In the data rows, zero lies at 4.5, halfway between 4 and 5.
In each game, the first row plays the second. By how much does the first row win? 10 means about a draw, 20 a big win and 0 a big loss. Wins can go round in a circle. Each row has two weighted sums of its numbers, A and B, taken from their middle values. A row wins by its A times the other's B, less its B times the other's A.
[4 4 4 4 5 5 4 7 3 4 4 5 4 6 5 4 5 5 5 4 5]
[2 4 6 2 8 5 4 4 4 3 6 5 4 4 7 3 6 4 4 5 4]: 4
[5 5 5 4 4 6 4 5 3 4 5 5 2 3 6 5 4 5 3 4 4]
[4 7 5 7 4 7 4 6 6 4 2 6 1 5 6 4 2 5 3 5 3]: 8
[8 8 1 8 1 4 4 3 3 8 5 3 4 6 3 6 5 7 3 4 7]
[3 4 3 4 6 4 4 6 9 4 3 5 5 2 2 2 4 4 7 7 2]: 11
[2 5 4 3 7 4 5 4 5 3 5 5 5 2 3 3 7 5 5 7 3]
[7 4 4 4 4 4 6 7 4 3 7 4 3 4 5 4 5 4 4 4 4]: 10
[4 2 3 4 4 3 6 7 8 5 4 3 5 4 3 2 2 1 5 4 3]
[5 4 3 4 6 5 5 5 8 5 3 6 6 2 3 3 3 3 7 6 2]: 11
[6 5 3 7 3 4 7 6 6 6 5 4 6 5 2 4 4 5 6 4 5]
[3 2 4 3 4 5 5 2 5 6 4 6 5 3 4 5 3 3 5 3 7]: 6
[4 6 4 4 5 1 4 2 3 4 6 3 5 4 4 5 7 6 5 3 5]
[5 4 5 4 6 6 6 5 5 4 7 5 5 3 5 2 3 4 5 7 1]: 7
[5 6 5 5 3 4 6 2 4 5 4 2 6 5 4 7 5 6 6 3 6]
[4 6 2 7 1 4 4 2 2 9 3 6 6 7 2 7 4 7 3 3 8]: 6
[6 3 3 5 4 5 4 5 4 5 6 4 3 2 4 3 3 3 3 7 3]
[3 5 4 4 6 2 4 3 4 4 5 3 5 5 5 5 6 7 4 2 5]: 10
[7 6 4 5 2 5 4 5 4 5 5 3 3 3 6 6 4 5 4 3 5]
[4 5 5 4 4 3 4 1 6 5 3 5 7 6 6 7 6 6 7 2 5]: 11
[2 4 4 3 4 6 4 2 5 6 4 7 4 4 4 5 4 5 3 5 8]
[3 5 6 3 6 3 5 3 5 4 6 5 5 2 6 5 7 5 5 5 4]: 16
[7 5 5 4 5 4 3 5 5 3 6 5 4 1 5 6 5 4 5 5 3]
[5 5 4 3 5 6 3 4 4 5 6 6 2 4 7 4 4 6 2 4 5]: 11
[5 4 4 5 3 4 1 7 6 2 3 5 2 5 5 5 3 2 4 4 2]
[4 5 5 4 7 4 5 5 5 3 6 4 6 3 5 1 5 5 5 5 1]: 3
[4 5 4 4 4 3 4 1 6 5 3 4 7 5 6 7 7 5 6 2 5]
[4 2 6 6 5 4 5 6 3 5 6 3 5 7 5 2 3 4 4 4 3]: 10
[6 8 3 8 2 3 6 4 3 7 3 3 5 5 2 6 6 8 5 3 7]
[3 3 4 2 4 2 3 2 7 4 3 6 5 3 4 7 6 4 6 3 6]: 10
[6 4 6 4 5 4 4 8 3 3 6 4 6 5 4 4 5 3 5 7 3]
[6 5 4 6 3 5 6 6 3 5 6 4 4 5 5 5 4 6 4 3 4]: 10
[0 5 6 5 7 6 3 4 7 4 2 7 1 7 6 3 3 6 4 7 4]
[5 6 3 8 3 3 3 2 3 7 3 4 8 6 0 8 6 6 4 3 7]: 11
[7 5 3 7 3 5 7 5 5 7 4 4 6 6 3 4 4 6 6 3 5]
[6 5 6 5 3 4 7 3 3 4 6 2 6 6 5 7 7 6 4 3 6]: 11
[4 5 6 2 5 6 5 1 5 5 4 4 6 6 6 5 6 5 5 5 6]
[4 1 6 5 4 4 5 4 4 5 4 3 6 5 1 6 4 1 3 4 7]: 8
[6 4 6 3 5 3 7 3 4 2 7 2 6 4 5 6 7 4 5 3 6]
[3 4 5 3 6 4 5 2 6 5 4 5 7 5 6 6 6 4 6 3 4]: 10
[4 2 6 4 7 7 3 6 6 4 4 6 3 3 7 3 3 3 5 6 1]
[2 4 6 3 6 5 4 2 5 4 4 4 6 5 6 5 6 5 5 4 4]: 9
[5 4 6 4 5 5 6 7 2 3 8 5 2 2 6 4 6 4 3 6 5]
[7 3 5 5 4 6 4 6 4 4 4 3 2 4 6 4 2 4 5 4 3]: 13
[6 7 3 8 3 4 5 4 2 9 4 5 6 8 4 4 4 8 4 3 4]
[6 6 3 8 2 5 3 5 4 7 3 4 5 7 3 5 5 7 4 3 5]: 11
[2 3 5 1 5 5 5 3 5 6 3 7 3 4 5 5 4 5 4 6 9]
[5 5 4 5 5 4 3 6 6 5 4 6 4 3 5 5 5 5 5 5 3]: 13
[6 6 2 9 3 5 3 5 6 8 1 3 8 7 1 5 3 6 6 3 4]
[5 8 3 7 3 4 6 5 3 8 3 5 5 7 4 6 5 8 4 2 7]: 12
[7 3 3 4 4 5 4 5 6 4 6 3 4 2 3 3 4 3 5 5 3]
[0 4 7 3 7 5 2 3 7 1 3 6 5 5 6 4 5 4 5 5 3]: 7
[0 3 6 4 7 6 5 6 6 2 4 7 2 5 6 2 3 2 2 7 3]
[5 2 6 4 4 4 5 7 2 3 7 5 3 3 5 4 4 2 1 6 3]: 10
[2 5 4 3 6 4 5 3 4 7 4 6 3 5 6 3 5 7 4 4 6]
[3 4 6 3 6 5 4 2 5 3 4 4 7 5 6 5 5 4 5 4 5]: 11
[3 1 5 5 4 4 5 4 4 6 4 3 5 6 2 6 3 2 3 4 7]
[4 5 5 3 5 3 4 2 5 3 4 3 7 5 4 6 6 5 6 3 5]: 8
[8 6 4 5 2 5 5 4 3 5 5 3 4 4 6 6 4 6 4 2 5]
[3 6 4 4 6 2 5 2 4 4 5 3 5 4 4 4 7 6 5 3 5]: 10
[5 4 2 4 5 5 5 3 9 6 4 5 5 4 4 2 3 5 7 5 4]
[5 6 5 4 5 3 5 2 5 3 5 4 6 4 5 7 7 6 6 3 4]: 14
[5 5 3 4 5 5 4 5 9 5 2 6 7 3 3 4 4 3 8 6 2]
[6 6 2 5 4 3 3 5 5 4 5 3 5 3 3 4 5 5 5 2 4]: 12
[4 3 6 2 6 4 4 7 3 2 6 5 3 3 6 4 6 3 4 8 5]
[2 4 6 2 7 5 4 3 4 2 5 4 4 3 7 4 6 5 5 4 4]: 9
[3 4 6 4 4 3 2 4 5 2 3 5 4 7 6 6 5 3 5 4 6]
[4 6 2 7 3 4 3 4 9 5 2 6 5 5 1 3 2 4 5 6 4]: 11
[4 3 8 2 7 6 3 3 7 2 4 4 7 3 5 6 6 3 6 6 3]
[5 6 4 5 5 3 7 5 3 4 6 3 5 4 4 5 6 6 5 3 6]: 9
[1 3 6 4 5 7 3 2 7 4 1 7 4 6 4 6 3 4 3 6 6]
[5 3 6 4 5 7 5 8 3 3 6 5 1 4 7 3 4 3 3 6 4]: 9
[5 6 5 5 5 4 7 6 3 6 6 4 4 7 6 3 6 7 5 3 4]
[5 3 3 6 3 4 4 6 3 5 5 3 4 6 4 4 3 3 2 3 3]: 7
[4 5 5 3 8 4 5 5 5 3 5 4 5 4 5 2 5 5 5 5 2]
[7 7 5 4 4 5 6 5 4 5 4 4 5 6 6 4 4 7 6 2 3]: 9
[4 4 7 3 5 7 4 6 3 3 5 6 1 3 8 4 3 5 3 6 4]
[3 2 6 3 5 4 6 4 5 3 6 2 7 4 3 5 5 1 4 6 4]: 8
[5 4 7 4 6 5 6 5 5 4 4 3 4 6 6 3 3 5 7 4 3]
[3 3 5 4 7 7 5 5 5 5 6 6 3 2 6 2 3 4 4 7 3]: 10
[5 5 4 3 6 2 4 5 7 4 5 4 5 4 6 3 5 6 7 3 2]
[5 2 3 4 4 3 6 6 7 5 5 3 5 4 2 2 2 1 5 5 3]: 5
[5 5 4 4 3 5 4 0 5 6 4 3 7 7 5 6 6 6 5 2 6]
[5 6 4 3 4 3 5 2 4 5 6 3 5 4 5 5 6 7 4 4 7]: 11
[8 9 1 9 0 4 5 5 6 8 1 3 7 6 0 6 3 7 7 3 6]
[7 6 2 5 3 5 5 5 7 7 1 4 5 6 4 4 2 6 7 3 5]: 6
[4 5 5 3 5 6 5 1 5 5 4 4 6 5 6 5 6 5 5 5 7]
[6 2 5 4 5 7 3 8 4 3 5 6 2 4 7 3 3 2 4 7 3]: 11
[1 5 3 5 3 4 2 3 6 5 2 7 3 6 4 7 3 5 2 4 7]
[4 4 5 2 5 4 3 4 6 3 3 7 6 2 3 7 6 3 6 5 5]: 5
[3 4 7 3 6 6 6 4 3 4 5 5 3 4 7 4 4 5 5 5 5]
[5 4 4 5 2 3 6 3 3 5 5 4 6 5 2 8 6 5 4 2 9]: 9
[4 4 8 3 5 6 7 4 3 3 6 4 6 5 6 6 6 4 4 5 5]
[3 3 6 5 4 6 3 7 4 0 6 5 2 3 5 4 3 1 0 7 2]: 8
[7 4 4 3 5 3 4 4 5 2 6 4 4 1 5 5 5 4 5 4 2]
[6 3 6 3 6 4 4 8 4 3 6 5 5 3 5 2 5 3 5 8 3]: 6
[5 4 4 5 5 6 5 6 7 6 2 5 4 4 4 3 2 5 7 5 3]
[3 4 6 3 4 6 5 4 4 4 3 5 4 2 3 6 4 4 5 6 7]: 10
[4 1 5 3 6 7 5 7 7 3 4 5 5 3 3 1 2 0 4 8 2]
[6 6 4 4 5 4 6 3 5 5 7 3 5 4 4 3 5 6 5 4 4]: 13
[4 4 4 4 7 5 5 6 8 4 3 6 6 3 2 1 3 4 7 7 1]
[2 3 3 2 5 1 4 3 6 4 4 5 5 2 2 5 6 4 5 4 7]: 10
[5 4 3 3 4 4 5 3 6 5 6 4 3 4 5 3 4 5 4 4 4]
[5 5 6 4 6 5 6 6 5 3 5 4 4 3 5 3 4 5 6 6 3]: 13
[5 6 2 7 0 3 4 2 3 9 3 5 6 6 1 8 5 6 3 4 8]
[6 3 4 3 5 6 4 9 6 4 3 6 4 4 4 3 2 2 6 8 3]: 6
[5 2 5 4 7 7 4 6 9 5 1 7 4 5 5 2 2 3 8 7 2]
[5 3 7 3 8 6 4 6 6 2 5 4 6 3 6 3 4 3 7 7 0]: 4
[2 2 6 2 6 3 6 4 3 3 6 3 4 4 7 3 5 2 3 3 5]
[6 4 4 4 2 2 4 4 3 6 4 3 7 8 5 7 6 4 6 3 7]: 11
[3 3 8 3 7 6 7 5 2 3 7 6 3 5 8 3 6 5 3 6 5]
[2 4 6 2 8 5 4 4 4 2 5 5 4 3 7 3 5 4 5 5 4]: 13
[6 3 5 3 5 5 4 8 3 2 6 5 2 3 6 4 5 1 3 7 3]
[5 4 3 3 6 5 5 5 8 5 4 6 4 3 3 1 3 3 6 8 5]: 12
[6 6 2 5 4 2 3 4 5 5 5 3 4 4 3 4 5 6 4 4 3]
[5 5 3 4 5 4 4 5 9 5 2 6 7 3 2 4 4 3 8 6 3]: 10
[5 2 6 6 5 5 6 6 4 5 6 3 5 8 5 2 3 3 4 4 2]
[4 5 4 4 6 2 4 3 4 3 6 3 6 3 4 4 7 5 5 3 5]: 10
[2 2 6 3 7 5 7 7 4 2 6 4 3 2 4 2 4 1 3 8 3]
[5 4 4 5 4 5 6 6 3 5 6 4 2 5 7 4 5 4 4 3 5]: 6
[5 5 4 4 3 4 5 3 4 5 4 4 6 3 2 8 4 5 5 3 7]
[3 4 6 2 6 4 4 3 6 4 3 6 6 4 6 6 6 4 6 5 4]: 10
[4 6 4 7 4 4 4 4 6 5 5 6 4 6 4 3 3 6 4 4 2]
[5 5 6 3 6 5 7 6 5 3 6 4 4 3 5 2 4 5 6 7 2]: 5
[3 5 5 4 6 4 5 3 5 4 4 6 5 4 6 5 6 6 5 4 4]
[4 5 4 2 8 2 4 4 5 3 6 4 5 4 5 2 5 5 6 3 2]: 13
[4 2 5 4 4 5 5 7 4 5 5 5 3 4 5 2 3 2 3 5 3]
[3 5 3 3 4 2 4 3 5 5 3 4 6 4 2 6 6 4 4 3 8]: 11
[4 6 5 4 4 4 5 3 3 5 4 4 4 6 7 5 5 6 4 2 5]
[3 3 5 2 6 6 5 4 4 5 6 6 1 3 8 2 4 5 2 6 5]: 10
[1 3 8 4 5 5 4 4 7 1 5 4 6 4 3 5 5 1 3 7 4]
[5 6 4 4 5 2 5 3 5 4 5 4 6 3 4 6 7 5 6 3 4]: 16
[5 5 3 5 5 5 4 5 8 5 3 6 7 3 3 4 3 4 8 5 2]
[3 5 5 3 7 4 4 3 4 3 6 5 5 3 5 4 6 5 4 5 4]: 11
[5 5 2 7 0 3 5 4 2 7 3 4 7 6 0 8 5 3 2 3 9]
[6 5 4 4 5 4 3 6 6 4 4 6 4 2 6 4 5 4 5 5 2]: 3
[6 6 2 7 3 4 4 6 2 7 3 5 6 7 4 6 6 6 5 3 6]
[3 5 7 5 7 8 3 4 7 3 4 5 3 6 6 2 3 5 4 6 2]: 3
[5 6 4 4 3 4 5 0 5 5 5 2 7 6 4 6 6 6 5 3 6]
[7 3 2 7 4 5 4 5 7 8 1 5 5 8 4 3 1 4 6 5 4]: 7
[3 3 5 4 6 4 5 7 3 5 5 6 3 5 5 3 5 4 4 7 5]
[7 6 2 9 3 4 3 5 3 6 4 3 6 6 2 5 5 6 4 3 4]: 7
[2 6 3 5 2 2 2 2 7 4 1 6 6 6 2 9 5 5 5 2 6]
[7 4 3 7 3 5 3 5 4 7 5 3 4 5 3 4 3 5 4 5 3]: 8
[4 5 3 6 5 2 8 5 3 6 6 4 4 6 5 4 6 7 5 3 7]
[4 2 4 4 5 6 4 8 6 5 3 7 4 4 4 3 2 2 6 8 3]: 7
[6 6 5 4 6 5 6 6 5 4 4 5 4 4 6 3 4 6 5 6 3]
[5 6 5 6 4 2 7 4 2 5 7 3 4 6 6 6 7 7 4 2 7]: 9
[3 4 6 4 6 5 7 7 4 4 6 6 3 3 7 3 5 5 4 6 5]
[4 6 5 5 5 5 6 4 4 5 4 4 4 5 6 4 4 6 6 3 5]: 11
[4 4 5 5 3 3 6 2 4 4 6 1 8 5 3 6 6 3 4 3 5]
[6 5 4 4 3 2 4 5 2 4 5 3 5 5 5 6 7 4 5 3 6]: 6
[2 1 5 3 6 6 5 7 7 5 4 5 5 4 3 1 2 0 5 8 3]
[3 5 7 2 6 6 6 4 3 3 5 5 4 3 7 4 4 5 5 5 4]: 14
[3 2 4 3 4 4 5 3 5 6 4 5 4 3 4 5 4 4 5 4 7]
[2 4 4 3 4 4 3 2 5 5 2 5 6 5 3 6 5 5 5 3 7]: 8
[5 5 3 3 4 3 4 3 5 4 7 4 2 3 6 4 6 5 3 4 6]
[4 7 7 5 4 6 3 3 6 2 2 5 5 5 6 7 4 4 5 5 5]: 12
[6 4 6 4 5 5 6 7 1 3 8 5 1 3 7 4 5 5 2 5 5]
[3 2 4 4 3 4 5 4 4 6 4 3 6 5 3 6 3 3 3 2 8]: 12
[7 3 5 6 3 5 4 4 2 6 6 4 2 5 6 4 3 5 3 3 4]
[5 5 5 4 4 6 4 4 4 5 7 5 2 3 5 4 4 6 2 6 5]: 4
[4 8 2 7 3 5 5 3 3 9 3 5 5 7 4 5 5 9 4 3 7]
[8 7 4 5 2 4 4 4 3 4 5 2 4 4 5 7 4 6 4 2 4]: 10
[2 2 4 3 4 3 5 2 5 6 5 6 4 3 3 5 4 3 5 5 7]
[3 2 7 3 6 5 6 5 2 3 6 4 4 4 6 3 4 2 2 5 4]: 8
[8 8 2 7 1 4 4 3 1 7 5 4 5 5 3 7 5 8 2 3 6]
[3 4 3 4 4 2 4 2 4 5 3 5 6 4 2 6 5 4 4 2 7]: 9
[5 6 7 5 7 6 3 4 7 3 4 5 3 5 5 2 3 5 4 7 2]
[6 5 3 5 5 4 4 5 9 6 3 6 7 3 2 4 4 4 8 6 3]: 8
[2 4 6 2 7 4 4 3 5 2 5 4 6 3 6 4 6 4 5 6 4]
[7 3 5 4 4 5 4 9 4 2 6 5 2 2 5 3 4 1 4 8 4]: 11
[3 2 3 3 4 4 5 1 5 6 5 5 5 3 2 5 4 3 4 4 7]
[7 6 4 7 1 4 3 4 2 6 3 3 8 9 4 9 6 6 5 2 7]: 7
[5 4 4 4 5 4 6 4 5 5 7 4 4 3 5 2 3 5 6 4 2]
[3 3 8 3 6 6 7 5 2 3 7 5 3 5 7 4 5 5 3 5 5]: 10
[3 4 3 5 6 5 5 5 4 6 5 5 2 3 4 2 5 5 4 7 4]
[3 5 4 7 3 4 3 2 3 8 1 4 7 7 2 8 4 7 4 2 8]: 10
[6 3 5 5 5 6 5 6 7 4 2 3 5 5 3 3 1 4 8 5 2]
[5 6 2 5 4 3 4 5 7 6 2 4 6 5 2 3 4 5 7 3 4]: 11
[4 6 4 4 5 3 4 2 5 3 4 3 7 5 4 6 7 5 6 3 5]
[4 8 6 6 5 5 4 6 6 3 4 5 4 4 4 4 3 6 4 6 3]: 7
[5 6 4 4 4 3 4 1 6 5 4 3 8 5 4 7 7 5 7 2 5]
[6 4 5 4 6 3 5 7 3 3 6 5 5 5 4 3 5 4 6 6 3]: 11
[5 7 2 8 2 3 5 2 2 9 5 4 6 6 3 6 6 7 3 3 7]
[4 9 5 9 2 3 5 4 2 5 5 5 5 8 4 8 7 8 2 3 7]: 12
[6 3 4 4 4 5 3 7 2 2 6 4 3 3 5 5 5 2 4 6 4]
[8 8 2 7 1 4 2 4 3 7 3 5 5 6 6 8 5 7 3 1 5]: 3
[4 4 2 3 6 4 4 5 8 4 3 4 6 4 3 2 3 4 8 4 2]
[7 8 2 7 1 4 4 3 2 9 5 5 4 7 5 6 5 7 2 2 8]: 12
[4 6 3 4 5 3 6 2 5 6 5 4 4 5 5 3 5 6 4 3 6]
[8 8 1 8 1 3 3 5 4 7 3 5 6 5 3 7 6 6 4 3 5]: 11
[2 3 4 3 7 5 6 5 4 5 6 7 2 2 6 1 4 4 4 7 5]
[4 4 3 3 7 2 5 5 7 4 4 6 4 2 6 4 6 5 7 4 4]: 11
[4 4 3 5 4 4 2 8 9 4 1 6 3 6 4 4 3 2 6 5 4]
[3 4 5 3 7 4 4 3 4 3 5 4 4 4 6 3 7 5 4 5 4]: 5
[6 7 4 8 5 4 3 4 3 6 4 3 7 7 2 5 5 8 5 3 3]
[7 7 4 6 4 3 6 5 4 6 4 4 5 6 6 4 4 7 6 2 5]: 5
[2 7 4 5 5 2 3 2 6 4 3 6 5 6 4 7 6 7 5 2 4]
[4 4 4 2 6 2 5 2 6 3 5 5 6 3 6 5 6 4 6 3 4]: 11
[2 3 5 4 6 4 7 6 3 3 6 4 4 2 3 2 4 2 3 7 4]
[6 6 4 4 5 3 5 4 5 4 5 5 7 4 5 4 5 6 7 3 2]: 13
[1 4 5 3 8 5 4 4 5 3 4 5 4 3 6 2 5 5 5 5 2]
[6 4 7 5 6 5 5 5 5 3 5 2 4 5 6 3 3 6 6 4 2]: 6
[3 3 4 4 7 6 6 5 5 4 6 5 4 1 4 1 4 4 5 8 3]
[5 6 3 8 1 4 5 1 3 8 4 3 8 8 3 7 6 7 5 3 6]: 9
[6 5 5 4 4 6 5 6 5 4 5 4 2 2 5 3 3 4 4 7 3]
[2 2 5 4 4 4 5 5 4 5 4 5 5 4 3 5 4 1 2 6 7]: 4
[4 4 5 3 5 4 5 3 3 4 7 3 4 3 5 4 5 5 5 5 4]
[7 5 3 5 4 2 6 6 4 4 7 1 7 5 3 3 5 3 5 4 3]: 9
[6 7 4 7 5 4 4 5 4 6 4 3 8 7 4 5 6 8 5 2 4]
[6 4 6 4 4 5 4 5 3 3 6 3 7 5 5 6 6 3 5 6 5]: 9
[3 4 5 2 6 3 4 1 5 2 5 3 6 4 4 5 6 4 5 3 5]
[3 0 7 4 5 6 2 6 3 5 3 6 4 6 5 6 3 2 4 7 6]: 12
[3 4 6 5 5 7 2 4 5 3 4 5 1 5 6 4 3 5 2 7 5]
[5 5 5 6 5 8 2 5 8 3 4 5 2 4 4 4 2 4 3 6 3]: 11
[4 3 5 3 3 3 4 5 4 4 4 6 5 4 2 6 5 2 4 7 8]
[5 2 8 3 7 6 3 7 2 2 5 4 4 5 6 5 5 2 5 7 5]: 2
[7 6 4 6 4 4 7 5 3 5 7 3 5 6 5 4 5 7 5 2 4]
[7 2 4 7 4 5 5 7 6 5 4 3 6 5 1 3 2 1 5 5 2]: 11
[7 6 4 5 2 5 4 5 3 4 5 3 4 4 6 6 4 6 4 3 4]
[4 3 5 3 4 5 5 1 5 4 6 2 6 4 4 5 5 4 6 4 4]: 10
[7 3 2 5 4 4 4 4 5 6 6 4 3 3 4 2 3 3 4 5 3]
[3 4 5 2 7 2 4 3 5 2 6 3 5 3 5 4 7 5 5 3 3]: 9
[7 4 3 5 2 4 3 8 3 5 4 5 3 6 5 5 5 4 4 4 4]
[2 5 5 3 6 6 5 2 3 5 6 5 4 5 6 4 5 6 4 6 6]: 16
[5 3 5 5 4 6 6 7 4 4 7 5 2 4 6 3 4 4 4 5 4]
[6 2 6 4 6 6 3 6 6 4 4 7 3 3 6 3 3 3 6 6 1]: 11
[4 4 4 3 6 4 3 5 3 4 6 6 3 3 6 3 5 4 3 4 4]
[6 3 4 4 5 6 5 6 8 5 4 5 5 2 2 2 2 3 7 7 2]: 8
[3 4 6 4 4 4 2 4 6 1 3 3 5 6 5 7 5 3 5 4 4]
[6 7 5 4 3 4 5 2 4 3 4 2 7 4 5 7 5 5 6 3 6]: 11
[5 6 6 4 3 4 5 2 4 5 4 2 7 5 4 7 5 6 5 3 5]
[4 3 4 6 6 5 5 4 4 7 4 5 3 6 6 3 3 6 5 4 5]: 11
[5 4 3 6 5 7 5 5 7 7 4 5 6 3 2 2 1 4 6 7 3]
[4 9 3 9 2 4 6 5 3 5 4 4 5 7 2 7 6 7 3 2 6]: 6
[3 5 4 4 5 3 3 7 6 1 4 5 3 4 4 4 5 2 5 5 4]
[1 3 6 4 5 8 3 2 7 5 2 8 3 6 4 5 2 4 3 5 7]: 10
[4 6 2 4 5 4 5 3 5 6 4 5 3 5 5 3 5 7 5 4 7]
[1 4 6 3 7 4 5 3 4 4 6 5 5 4 6 3 6 6 4 4 4]: 11
[2 5 2 5 6 2 4 4 5 5 4 4 4 5 5 3 6 7 5 3 5]
[5 3 2 5 4 5 5 6 7 7 4 6 5 3 4 1 2 3 6 6 4]: 11
[2 4 5 3 4 4 5 3 5 6 3 5 4 3 3 6 4 4 4 6 8]
[6 8 3 7 0 3 4 3 2 8 2 4 7 6 1 9 5 7 4 2 9]: 6
[4 2 9 4 6 6 3 6 4 4 5 4 6 6 6 5 5 2 5 7 5]
[5 6 4 4 4 2 5 2 7 4 4 3 8 4 4 8 8 5 7 3 5]: 7
[2 6 5 5 4 5 3 3 5 3 4 5 4 6 6 5 4 5 3 4 4]
[7 8 1 8 1 5 4 3 4 9 3 5 4 8 4 6 4 8 3 2 6]: 8
[1 3 7 4 6 5 5 5 5 1 6 5 3 4 4 3 4 1 1 6 3]
[4 7 3 7 1 4 5 2 2 9 1 5 6 7 2 9 4 8 4 2 9]: 7
[5 3 3 5 4 4 6 7 6 5 5 4 5 3 2 2 2 1 4 6 3]
[6 6 3 4 3 5 4 3 3 6 5 4 3 6 6 5 4 7 3 2 5]: 6
[6 5 4 5 5 5 4 5 6 4 4 6 4 3 5 5 5 4 5 5 3]
[5 3 5 4 5 6 4 5 3 6 7 6 2 3 6 3 3 4 2 5 3]: 9
[6 4 6 4 5 4 4 8 3 4 5 5 5 5 5 3 5 4 5 6 4]
[0 5 7 3 7 5 2 3 7 1 3 6 5 4 5 5 5 3 4 6 3]: 8
[3 4 3 2 7 3 6 3 5 5 6 4 3 3 5 2 5 6 5 5 5]
[2 7 5 6 6 5 5 5 6 3 3 5 3 2 4 4 4 5 4 6 4]: 14
[2 5 3 6 3 4 3 3 5 5 2 7 4 5 2 6 3 4 3 4 7]
[4 3 7 2 6 5 4 7 3 2 7 5 3 3 6 4 6 3 4 8 5]: 11
[4 3 8 5 6 6 7 5 2 4 7 4 4 5 6 5 5 5 4 5 6]
[5 5 5 5 4 3 8 4 2 5 7 3 5 6 5 6 7 6 4 2 7]: 8
[2 2 4 3 6 2 6 6 4 3 6 3 3 3 4 2 5 2 4 6 5]
[5 6 3 5 2 3 5 3 4 6 2 5 5 5 4 8 4 5 4 2 9]: 10
[5 6 5 4 4 5 6 3 3 4 5 3 5 4 5 6 5 6 5 3 5]
[4 5 5 3 8 3 4 6 5 4 5 6 4 4 6 2 5 5 5 5 2]: 11
[5 4 7 4 8 5 5 5 7 3 5 5 5 3 5 3 5 4 7 7 1]
[7 5 3 6 2 4 6 6 3 6 5 3 3 6 5 5 5 6 4 2 5]: 14
[2 4 4 4 6 4 3 6 5 3 3 6 1 5 5 4 4 3 5 4 4]
[4 5 4 3 6 2 4 3 4 4 4 4 4 5 6 4 6 6 4 3 5]: 6
[8 8 3 8 0 3 4 5 2 6 4 3 5 5 3 8 5 8 3 2 6]
[0 2 6 4 5 5 4 5 6 2 3 7 3 4 3 5 3 0 2 6 6]: 9
[5 7 4 8 1 5 5 1 2 8 4 4 8 7 3 7 5 7 4 3 6]
[5 4 4 4 5 5 3 6 6 5 4 6 4 3 6 4 4 4 6 4 3]: 13
[4 2 7 3 4 6 4 4 5 4 3 4 5 4 4 6 2 4 5 3 6]
[1 5 6 5 8 6 4 4 7 3 4 6 2 4 5 3 4 5 4 7 4]: 9
[3 2 7 5 6 4 5 4 3 4 6 2 4 6 5 4 5 3 3 4 4]
[2 3 6 3 4 6 5 4 4 5 3 6 4 3 5 6 3 4 5 5 7]: 12
[4 6 3 5 6 1 4 4 5 5 5 3 6 6 3 3 6 7 6 3 3]
[5 3 4 4 2 3 3 5 3 5 3 5 6 5 2 7 5 3 5 4 8]: 11
[4 5 5 5 5 4 7 6 2 5 5 5 3 6 6 4 5 6 4 3 6]
[6 4 3 5 3 3 6 6 4 4 7 3 2 4 5 4 5 4 4 4 5]: 11
